A row's group is the hidden flat surface it lies on (a line, a plane or more), and each surface passes through zero.
The table:
array([  68.,  -56.,   70., -126.,   24.,   17.,   -3.,  -42.,  -63.,  -41.,    8.,    1.,   81.,  -28.,   78.])
array([-12., -48.,  10., -26., -61.,  31.,  59.,  45.,  91.,  65., -19.,  85.,  13.,  63., -35.])
array([ 73., -31.,  -5., -67., -16., -27.,  25.,  46., -63.,  -6.,   3., -26.,  45.,  55., -24.])
array([  5.,  37., -45.,  65., -27., -35., -71.,  47., -42., -33., -64., -71.,  15.,  24., -57.])
array([ 13., -60., -61., -18.,  23., -16., -43.,  12.,  -1.,   5., -42., -90., -21., -10.,  44.])
array([ 26., -17., -41.,  -3.,  25., -53.,  28.,   9.,   6.,  -1.,  48.,  11., -42.,  23., -25.])
array([ 19.,   4.,  27., -52.,   5.,  13., -15., -28., -40., -53.,  62.,  64.,  69.,  14.,  32.])
array([  7., -35.,  41., -17.,  -4., -15.,  48., -43.,  56.,  34., -36.,  50., -18., -35., -32.])
array([ 11., -24.,  24., -20.,  18., -22.,  29., -23.,   3.,  28.,  -8.,  -6., -16., -21., -11.])
array([ -7., -49.,  77.,  -3.,   2.,  14.,  64., -54.,  93.,  31., -57.,  46., -16., -55., -56.])
array([  31.,   63.,   54.,  -43.,    1.,  -32.,  113.,   63., -114.,   17.,   78.,    6.,   70.,   47.,  -28.])
array([ 10.,  21., -12.,  10.,  -3.,  21., -50.,   5., -32., -67.,  46.,  26.,  31.,  40.,  38.])
array([ 14.,  27.,   4., -20.,   8.,  37., -65., -16., -75., -94.,  91.,  78.,  60.,  38.,  56.])
array([ 35., -38., -39., -27.,  33., -73.,  62.,  -5.,  32.,  18.,  72.,  36., -80.,  29., -36.])
array([  3.,  22., -62.,  30.,  78., -23., -78., -31., -46., -64.,  54., -80., -30., -15.,  89.])
array([ -63.,   14.,   58.,   28.,  -26.,   94.,  -41.,    9.,  -12.,   -5., -124.,  -35.,   72.,  -63.,   53.])
array([ -6.,  -6.,  22.,  -2.,  13.,  36.,  44., -19.,   7.,  10.,  28.,  31.,  -4., -22.,  26.])
array([-28., -17.,  64.,  18.,  -3.,  31.,   2., -36.,  12.,   7., -77.,  10.,  31., -48.,  13.])
array([  6., -73., -34., -60., -24.,  29.,  43.,  42.,  77.,  71.,  23.,  26., -32.,  40.,  37.])
array([ 18.,   8.,  -6., -32.,  11.,  19., -65.,  -4., -76., -94.,  41.,  14.,  71.,  51.,  73.])
array([-38., 117.,  26., 108.,  -9., -14.,  -2.,  -4., -51., -25.,   9., -14.,  -9., -19., -52.])
array([ 10., -40., -34., -32.,  38.,  -1.,   3.,   6.,   9.,  17.,  19., -42., -36.,  -7.,  48.])
array([ 18., -21.,  36., -32., -33.,   1.,  37.,  17.,  15.,  44., -41.,  18.,  28., -18., -35.])
array([ 49.,  36.,  33., -24., -13., -41.,  67.,  48., -90., -18.,  69., -12.,  64.,  44., -31.])
array([  50.,  -37.,   72., -106.,   24.,   17.,   12.,  -48.,  -62.,  -17.,   25.,   18.,   82.,  -18.,   49.])
array([-24.,  17.,  27.,   3., -20.,  37., -19.,  11., -24.,  -7., -37., -35.,  47., -34.,  13.])
array([  26.,  -52.,  -17.,  -60.,   35.,  -10.,  -49.,   18.,  -60.,  -19.,  -58., -110.,   18.,    1.,   66.])
array([ -4., -30., -14.,  23.,  15., -17.,  38.,   6.,  52.,  69., -70., -63., -60., -45., -45.])
array([ -26.,   68.,  -74.,   37.,   -5.,   21., -110.,   29.,  -26., -104.,   43.,   13.,   39.,   75.,   40.])
array([ -8.,  35.,  31., -23., -27.,  -8.,  90.,  61., -41.,  60.,  55.,  24.,  32.,  52.,  11.])
array([-20., -49., -51., -16., -40.,  50.,   6.,  49.,  68.,  61.,  13., -12.,   7.,  44.,  19.])
array([ -4., -21., -68., -43., -44.,  39.,  13., 100.,  40.,  82.,   8., -13.,  39.,  77.,  22.])
array([-10.,  22., -22.,  27.,  -5.,  22., -22.,   4.,  -3., -39.,  47.,  38.,  -4.,  23.,  -5.])
array([  8., -54., -49., -28., -17.,  15., -36.,  17.,  48.,  20., -29., -12., -18.,  32.,  26.])
array([ 11., -65., -55., -40., -15.,  24.,  30.,  52.,  85.,  65.,   0.,  25., -14.,  55.,  15.])
array([  5., -54., -87., -57.,  52.,  -6., -44.,  13.,  23.,  18., -12., -57., -40.,   4.,  83.])
array([  19.,  -35.,  105., -106.,   10.,   -2.,   57.,  -59.,  -37.,   10.,   25.,   63.,   59.,  -52.,   15.])
array([  30.,  -33.,  -11.,  -63.,   54.,   -9.,  -45.,   24.,  -26.,  -31.,  -54., -103.,   24.,  -18.,   64.])
array([  6.,  18.,  -9.,  41.,  28., -23., -70., -22., -47., -60., -74., -86.,  25., -37.,   6.])
array([ 20.,   7.,  29., -29., -16.,  21.,  24., -22.,  -2.,  20.,  29.,  46.,  20.,  -8.,  -1.])
array([  0.,   0., -29.,  46.,  -8.,   1., -16.,  30.,  39.,  14., -30., -76., -36.,  -1., -21.])
array([ -3.,   1.,  38.,   9.,  -8.,  -4.,  51.,  -5.,  27.,  46.,  15.,  45., -11., -22., -26.])
array([ -2.,  29., -10.,  10.,  23., -12.,   6.,  -4.,   3., -16.,  97.,  42., -15.,  29.,  12.])
array([ 47., -17., -69., -13.,  25., -68.,  16.,  18.,  -3.,  -5., 111.,  13., -69.,  63., -20.])
array([-12.,  -9.,  -3.,  46., -23., -24.,  56.,   3.,  57.,  53., -34.,  -1., -67., -11., -56.])
array([-12.,   8., -51.,   4.,  -9.,  18., -10.,  39.,  53.,   1., -27.,  11.,  -8.,  41.,  -7.])
array([-25.,  79.,  32.,  54.,   0., -15.,   3., -36., -63., -19.,  16.,  33.,  25.,  -7., -41.])
array([-10.,  18.,  11.,  22.,   7., -26., -49., -24.,  -5., -36., -25., -25.,   3., -17., -16.])
More rows, each followed by its group:
array([-28.,  57., -70.,  76., -20.,  13., -67.,  32.,   8., -31.,  21.,   6., -13.,  79.,  -3.]) Z
array([-18., -31., -43.,  -1., -10.,  17., -13.,  33.,  53.,  39.,   1.,   6.,  -5.,  54.,  38.]) J
array([-33.,  43., -67.,  74., -23., -12., -25.,  35.,  48.,   2., -10.,  -8., -36.,  31., -41.]) Z
array([ -7., -14.,  65., -14., -61.,   8., 117.,  18.,  45.,  62.,  64., 109.,  24.,  30., -34.]) J
array([-28.,  84.,  -6.,  71., -29., -14., -29., -11.,  -3., -52.,  27.,  52.,  -6.,  38., -55.]) J
array([ 28., -29.,  29., -31.,  -1.,   6.,  31.,   6.,   9.,  33., -54., -14.,  30., -16., -30.]) J
array([ -6.,  74.,   6.,  20.,  31.,  -5.,  15., -39., -71., -35., 120.,  17.,  -9.,  -7.,  22.]) J
array([-20.,  47., -34.,  11.,   2.,  18., -66.,   6., -48., -62.,  59.,  41.,  44.,  46.,  53.]) Z
array([-51., -43., -34., -12.,  -6.,  49.,  -1.,  28.,  78.,  53.,  13.,  30.,  -7.,  14.,  59.]) U
array([ 22., -22.,  32., -53., -13.,   8.,  69.,  13.,  11.,  57.,  34.,  58.,  15.,  -4., -14.]) J
array([-14., -16.,  19.,   5., -67.,  11.,  35.,  55.,  64.,  12., -59.,  71.,  18.,  48., -75.]) J
array([ 49., -16., -51., -47.,  20., -95.,  76.,   1.,  62.,  20.,  86.,  48., -82.,  53., -34.]) P
array([  0.,  -2.,   8., -36.,   9.,  23., -32., -16., -53., -47.,  22.,  12.,  49.,  17.,  55.]) Z
array([ 16., -13., -31.,  -3.,  34.,  -7., -43.,   4.,  -9.,  -8.,  -4., -39., -14.,  -5.,  23.]) J
array([ -1.,  16.,  50., -13.,  25.,   4.,  57., -24., -27.,   7.,  61.,  54.,  11., -24.,   0.]) U
array([ -6.,  -1., -33.,   5.,  -1.,  -7., -36.,  37., -15., -16., -43., -65., -22.,  15.,  15.]) Z
array([ 17.,  11., -40.,   9.,   5., -12., -22.,  28., -45.,  -8.,  42., -37.,  10.,  25.,   2.]) P
array([ 18.,  26., -73.,  -1.,   7., -33., -30.,  49., -51., -20.,  71., -33.,  -7.,  71.,  20.]) P
array([ 67., -59.,  35., -89.,  26., -48.,  18., -19., -44., -14.,  20.,  -7.,  15.,   1.,  -5.]) U
array([ -4.,  23., -29.,  21.,  -8.,   9., -30.,  34., -23., -44.,  20., -34.,   4.,  14.,  28.]) P
array([  12.,  -23.,  -55.,   -4.,   26.,  -37.,  -78.,   -9.,  -25.,  -34.,  -63., -115.,   -5.,   -4.,   69.]) J
array([  5., -37., -11.,  -6.,   0.,   6., -43.,  16.,  28., -11., -89., -58.,   2.,  -5.,  19.]) J
array([-26.,  20.,   2.,  82., -43.,   2.,  46.,  -9.,  63.,  38.,  34.,  71., -42.,  20., -59.]) Z
array([-19.,  26.,  72.,   9.,  21.,  -9.,  46., -50., -19.,   3.,  53.,  47.,   0., -30.,  10.]) U
array([-18.,  49.,  11.,  14., -24.,  -9.,  31., -11.,  -7., -21.,  57.,  48.,   3.,  17., -11.]) J
array([-15.,  12., -12.,   8.,  -1.,  16., -41.,  13., -20., -10., -13., -38.,  37., -12.,  42.]) P
array([ 35., -28.,   9., -28.,  23., -75.,  77., -23.,  50.,  24.,  37.,  67., -59.,  14., -54.]) P
array([ 41., -48.,  87., -79.,  34.,  -2.,  40., -56., -27.,  19.,  26.,  50.,  37., -55.,  23.]) Z
array([-17., -39.,  18., -17.,  17.,  22.,  -5., -31.,  22.,  24.,   8.,  34., -10.,  -7.,  29.]) U
array([-21.,  60.,   5.,  88.,  -7.,  -8.,  -2., -24., -15., -33.,  -3., -23.,  -9., -32., -22.]) U
array([ 60., -19.,  71., -73.,  33., -39.,  88., -34., -47.,  -2.,  75.,  55.,  19., -25.,  -9.]) U
array([-26.,  23.,  25.,  43., -23.,   5.,  63., -23.,  43.,  44.,  -5.,  45., -38., -22., -64.]) Z
array([ 22., -74.,  -4., -70.,  21.,   0.,  -9., -13., -13.,  39., -43., -77.,   4., -43.,  30.]) J
array([ -8.,  35.,  -2.,  58.,   2., -20., -50., -34., -22., -47., -28., -20.,  -4., -29., -46.]) U
array([ 64., -61.,  41., -60.,  37., -63.,  -1., -54., -81., -37., -14., -15.,  35., -38., -18.]) U
array([-75.,   2.,  -4.,  35.,  20.,  61.,  -9., -69.,  97.,  16.,   9.,  64., -68., -72.,  77.]) U
array([ 38.,   2., -48., -28.,  16., -52.,  20.,  13.,   6.,   7.,  98.,  20., -52.,  34., -21.]) P
array([-20., -20., -57.,  -7., -28.,   5.,  32.,  54.,  81.,  37.,  53.,  69., -15.,  74.,   8.]) J
array([-45.,  35., -45., 108., -35.,  -7.,  20.,  15.,  59.,  49., -15.,  -4., -70.,  15., -63.]) Z
array([ 43.,  14.,  63., -81.,  -1., -12., 127.,  45., -82.,  37.,  93.,  53.,  59.,  28.,   9.]) U
array([-22.,  64., -46.,  41., -32.,  34., -77.,  44.,  -9., -65.,  68.,  43.,  30.,  64.,  11.]) Z
array([ -10.,   -5.,  -41.,   14.,   41.,    0., -101.,  -16.,  -12.,  -41.,  -24.,  -83.,   -8.,  -14.,   31.]) J
array([-27.,  61., -18.,  65., -55.,  -2.,  -2.,  93., -60.,  17.,  17., -40.,  26.,  68., -45.]) U
array([  2.,  -7., -24., -27.,  32.,   3., -36.,  25., -37., -43.,   8., -51.,  45.,  25.,  43.]) Z
array([ -5., -53.,  34.,   4.,  -4., -27.,  79., -22.,  50.,  79., -41.,  -5., -33., -48., -52.]) Z
array([-23.,  12.,  -7.,  17., -16.,  30., -64.,  18., -42., -20., -23., -35.,  46.,   5.,  27.]) P
array([ 53., -60.,  80., -92.,  36.,  13.,  28., -56., -65., -16.,  38.,  47.,  64., -17.,  36.]) Z
array([ -3.,  20., -33.,   2.,   3.,   5., -36.,  16., -40.,  -5.,  30., -14.,  20.,  34.,  26.]) P
array([-34.,  14., -25.,  76., -15.,   9., -45., -13.,  16., -25., -41., -26., -23., -20., -15.]) U
array([-37.,  67., -31.,  84., -46.,  31., -13.,  16.,  35., -17.,  53.,  58., -29.,  41., -35.]) Z
